Here are some points, each followed by its number:
  -0.93   1.46  -1.30   0.75   1.94  -1.15   1.17  -0.08   1.78  -0.20  -1.45  -1.49 0
   1.38   0.31   1.02   0.60   0.25   0.46  -1.15   0.17   1.01  -0.26   0.54   1.09 1
   0.11  -0.22  -0.57   0.53  -0.91   0.56   0.33   0.01  -0.60   0.13   0.03   0.89 2
  -0.10  -1.20   1.05   0.17   0.15   0.30   0.22  -0.40   0.21  -1.80   0.36  -0.36 3
  -1.45  -1.94   1.84  -1.40  -0.39  -0.26   1.97  -2.27   0.16   2.49   2.27  -1.00 4
   0.12  -0.22  -0.57  -0.43  -0.73   0.28   0.01  -0.14  -0.16   0.61  -0.37   0.76 5
   1.37   0.09   0.65   0.32  -0.04   0.78  -1.08   0.16   0.78   0.33   0.31   1.11 6
   0.53  -0.42  -0.74  -0.42  -0.51   0.06   0.03   0.05   0.07  -0.30  -0.23   0.22 7
   0.12  -0.13  -0.57   0.63  -0.04  -0.11   0.01  -0.31  -0.58   0.22  -0.37   0.36 8
   0.12  -0.22  -0.57  -0.28  -0.53  -0.08   0.01  -0.57  -0.60   0.13   0.17   0.24 9
   0.12  -0.57  -0.57   0.19  -0.53   0.28   0.01  -0.31  -0.60  -0.35  -0.37   0.24 10
Which five points above are nearest to each new point? Their numbers follow each, nearest first.
   1.42   3.05  -1.00   1.27   1.43  -0.69  -0.91   1.83  -2.60  -0.18  -2.16  -0.42 8 10 7 2 9
   0.17  -0.74   1.28   0.11   0.14  -0.85   0.34   0.08  -0.47  -1.22   0.15   0.07 3 10 7 9 8
  -1.83  -0.34   0.36  -1.59  -1.33  -0.18  -0.20   0.69   0.20   0.29   1.73  -1.34 9 7 5 10 3
  -1.47  -2.25   1.73  -1.74   0.00   0.31   2.62  -2.76   0.59   2.58   2.54  -1.33 4 9 3 5 10
  -0.41  -1.63   0.34   0.05  -0.25  -0.46   0.01  -0.75   0.06  -1.82   0.50  -0.43 3 10 7 9 8
  -0.05  -1.44   1.00   0.16  -0.15   0.00   0.11  -0.36  -0.68  -2.35   0.47  -0.49 3 10 7 9 8
  -0.12   0.22  -0.53   0.17  -0.40   0.05   0.34  -0.21  -0.27   0.08  -0.53   0.01 8 10 9 5 7
   1.87   2.45  -0.64  -0.03   0.94   0.80  -1.04   1.48  -1.57   0.41  -1.18  -0.22 8 6 7 5 10
   0.18  -0.77   0.77   0.14   0.32   0.29   0.17  -0.14   0.00  -1.48   0.14  -0.39 3 10 7 9 8
  -1.85   0.53  -1.45   0.53   1.73  -0.24   1.74  -0.39   1.81   0.13  -1.21  -1.78 0 8 7 10 9
   1.48  -1.05   1.91   0.78  -1.04  -1.59  -0.07   0.96   1.72  -1.19   0.67   1.07 1 6 3 7 10
   0.14  -0.24  -0.43   0.45  -0.71   0.39   0.39   0.01  -0.61  -0.11   0.08   0.85 2 10 8 9 5
  -0.86   1.59  -1.62   0.78   2.04  -1.03   1.30  -0.13   1.87  -0.04  -1.59  -1.60 0 8 7 10 9
   0.43  -0.32   0.77   0.03  -0.87   0.28  -0.09  -0.31  -0.91   0.37   0.19   0.16 9 10 2 5 8
   0.37   0.11  -0.58  -0.24  -0.33   0.02  -0.10  -0.33  -0.73   0.17  -0.02   0.21 9 8 10 5 7
  -0.05  -1.51   1.34  -0.03  -0.48   0.37   0.08  -0.07  -0.89  -1.86   0.35  -0.48 3 10 7 9 2
  -1.74   1.39  -0.58   0.49   2.49  -1.51   0.65   0.77   2.13  -0.34  -1.58  -1.62 0 8 7 3 10
   0.12  -0.18  -0.86   0.03  -0.54   0.28   0.01  -0.52  -0.63  -0.36  -0.37   0.28 10 9 8 7 2
   2.40   2.46  -1.25   0.65   1.66   0.79  -0.96   1.36  -1.51   1.35  -0.29  -0.93 8 6 7 9 1
   2.11   2.39  -1.41  -0.11   1.44   0.17  -0.20   1.68  -1.69   0.98  -1.61  -0.44 8 7 5 9 10
   1.47  -0.92   1.74   0.76  -0.94  -1.34  -0.17   0.80   1.71  -1.09   0.63   1.06 1 6 3 7 10
  -1.58  -1.93   1.72  -1.42   0.11   0.49   2.20  -2.58   0.39   2.11   2.41  -1.53 4 9 3 5 10
  -1.85   0.86  -1.87   0.80   1.99  -0.22   1.66  -0.12   2.04  -0.20  -1.68  -1.85 0 8 7 10 9
   0.12  -0.62  -0.55   1.03  -0.13   0.70   0.01  -0.23  -0.60   0.71  -0.38  -0.03 8 10 2 9 5
